One turn moves each row of this set onto another row. After a few examples, where does it send each row asked below?
Vop: [ 57   4  24 -21  29   9 -22 -19   3  16  19   6  -4  -5  23  -2  11 -31
 -10  14  26   1 -22 -33  19 -34  21   0]
gafep: [  3  -4  10 -21  26   9  12 -10  -5  -7  37  19 -15  -8  -5  -5  35   4
   2  -1  24  -5 -11 -48  12   3  -5 -18]
pizi: [ 42 -19  17  -8  26  -1  14  13 -13 -11  14  33  24 -24  62  -8  -3 -26
   9  14  11  31 -38  -3   7 -15 -12 -27]
kebim: [ 29  -7  25   1   4  22   0  14  31 -29  15   3 -56 -22  13  15  12 -32
   5  -3   1 -12  13 -20  -8 -46   6 -14]
lek: [ 33  16  43  28  25  12 -30   4   4   3  17  19  31 -24  17   9  -8 -13
 -28   3   5  28 -15   6   1 -36  40  22]
zoz: [-12  -2  30   9  18   3  29   8 -13 -32  33  41  22  -2  13  10  17  -2
  -5 -25  -9  26  -1   3 -18   2   1  13]
nerud: [  9   1  36  23   7  10  -1  25  29 -39  12  12 -26 -43  -1  19  -4 -11
  -4  -9  -6   2  20   7 -23 -45  15  -6]
lokat: [ 10 -18  33  -6 -30  24  -4   9  13   3  19  11  -2  -8  52  -3   3 -43
 -11  17 -24  42  -5 -43   2 -42  10   0]
bovu: [ 29  11  50  21  31  26   4  35  -9  -1  15   1 -28   5  31  12  17 -26
   0   7   1  22 -14   1 -37 -10 -10  18]
femeb: [ 15 -35  29  11   8 -11  39  17   6  19  21  21 -12 -34  11 -21 -19  -7
 -21  51   8  26 -10 -28   0 -37  11  -7]
Digoz: [  7  -5  48   1  -9   9  20 -16 -15 -23  -4   9 -20 -28 -22  27   0 -19
   2  -1  -4  13   1  24   3  -4  22   0]
Zogo: [-15   5  52  18  12  25  11  19 -25 -13   4  12   5 -26   7 -13  -1 -48
   9   6 -19  21  11   7  16  10  42  13]
zunev: [ 21   7   4  -2  -1  34  12  32   5  20  15  54   8 -16  54 -31 -20 -30
 -30  10  11  21 -23 -11   6 -13  24  -6]
ligaf: [ -7  23  39  -2  12   4 -15  19   1  -7  27  -8   9 -24  -5  14  23 -20
  21 -19  16  33   6 -17 -28   2 -16   4]
fumi: [ -4  24   3 -23   5   1   3  16  16  13  14  50  30 -22  43 -15 -31 -30
 -12 -22  10  24  -7 -11   2 -20  20 -16]
Vob: [  9  -5  23   0  33   5  -5  24   2  -5   3  10 -17  -8  10  26  18   4
   1 -21  -1  14  14 -51  22 -34  45  18]
bis: [  3  12  35  10  13  15   7  11  16  -6   1  20 -11  -6   5  21   2 -20
  18 -13  19 -21 -12 -29  -4  18 -37   0]
Sisi: [ 23  -8  19  36  10  26  11   3  21 -24   0  25  -8 -10  21  -3   1  -7
  19  -8   9  14  -5   4 -25  22 -19  23]
Vutob: [  9  -5   8  36  11  12  -5  16  -6   6  25  30  35 -52  47  -3   9 -27
   4  13  21  37 -28  -2  28 -26   0 -24]
fonob: [  2 -13  15  24  38 -12  25  21  -9  -5  11  20  -8 -26   4  13  17   3
   0 -12  10  17  21 -22  16 -43  42  31]
muzi: [ -2   3 -15  -9  14  16 -26  26 -22 -17  -3  19 -16 -30  12 -16 -14 -20
   4  27 -10  19   6  17   6 -39 -25  -2]
bude: [ 11 -26  37   8   9  -8  34  13   1   9  23  22  -7 -38  19 -20 -17  -8
 -20  62   8  17 -13 -32  -1 -39   4  -9]
vosut: [ 21   8   2   3   6  34   9  27  15  23  17  44   4 -12  53 -28 -30 -36
 -33  -2   8  27 -21 -22   6 -21  26  -6]
kirus: [ 14  11  -7 -15  20   2  16  13  14  24  17  44   6 -37  27 -39 -31 -15
 -21  10  33  11 -16 -24   8 -18  20 -23]
kigu: [ 10  14  -7 -18   4   8   7  19   8  23  15  51  14 -40  28 -38 -17 -11
 -18  15  34   7 -17 -20  12 -12  20 -25]
vok: [  0   5  33 -31  23   1  16  -7 -33  -7  -2   5 -13 -29   6 -27  15 -47
  30   9   1  -2  10  -6  20   1  22  -4]
kovo: [ 12   8  17  38  23  44 -11   7  -7   0  20  32 -28  -8  29   1  40  12
 -24   1  -7   7 -19 -11   2 -23  20   8]
bezes: [-15   0  -4  -4  10  25 -23  35 -14 -12  12  17 -16  -5   9   7 -21 -46
   6  32  -4  11   6  -9  27 -21 -25 -13]
kitis: [ 13 -20  25  11   5   2  33  17  27 -41  34   7 -30 -32 -12   9  -3 -35
   9   3  16   0  24 -11 -11 -30   0 -10]
Tilo: [ 15  10  13  26  32   4  -1   4   4  12  27  -1 -33 -25   8  -3  35  -9
  25  31  44  11   1  -4 -14  -3  -2  -3]
Vibud: [ 14  15  12  34   6  30  -6   2   7   5  -4  13 -20 -43   6  -9  22  -3
   5 -13  19 -10 -13 -11  -8 -13 -34  19]
Vef: [ 19  -4  41  10 -14  35   3 -17 -11 -11  -8   5 -43 -22  -9  25  12 -23
  -5   3  -9  13  -6  14  11 -13  30   1]
gafi: [ 25  -8  29  -3  23 -20  21 -14  -2  -5  43  19  42 -11   2   2  -7 -46
  -1   7  33  25  -1  -7   9 -15  13  14]
pumon: [ 17   7  44  -3  28  36 -12  11 -22  -3 -14   1 -30 -35   8 -32   6 -15
   3  24 -14   4  -7  -9  13   1  45   3]
ves: [-17   3  32 -11  -4 -28 -17  -4  19   0   4  33  17 -35  35   9  -5   2
  13  27  -7  22   8 -11  -3 -39  22 -25]
fasob: [-14   2  29 -12  -3 -34 -13   2  20  13  -2  33  12 -37  24  12  -6   6
   8  13  -6  23   7  -9   0 -45  26 -26]
madu: [ 15 -23  31  -9 -26  16   0  13  17  13  15  14  -7   2  48   5   2 -45
  -8   5 -25  45  -3 -41   6 -39  15  -3]
mipa: [  1 -16  -6  -5  20  23 -16  35  -6 -32  10  16 -10 -10   1 -13 -35 -21
   3  42  -7  32   5   2   7  -4 -16  -5]
kem: [ 26  -2  33  -5  19  21 -23  29   0  -1  15  16  29 -40  36   4  -8 -11
  -6   8  10  29 -45 -39  21 -12  -5 -38]
Luda: [  1  21   9 -30  -7   8   3  26   8  10  12  55  35 -21  43 -18 -22 -30
 -14 -14  11  21 -13 -12   3  -8  15 -17]
Vep: [ 18 -13  39  -8  -9  20  23 -21 -15 -11   2  -2 -40 -28 -29  16   7 -26
  -1  10   9   5  -6  -2  17  -4  16  -7]
Zafes: [ 27 -29  17  -8  36  -4  34  19  -8 -16  13  10 -19   1  13   8  13  -9
   5 -13   4  20  16 -44  10 -28  32  29]

lek turns into gafi
bezes turns into muzi
Tilo turns into bovu
Now these:
kem turns into Vutob
fasob turns into femeb
gafep turns into kovo
fumi turns into kirus
Zogo turns into vok
kebim turns into nerud
Digoz turns into Vep
Zafes turns into Vob
lokat turns into ves
kigu turns into zunev
bis turns into Vibud

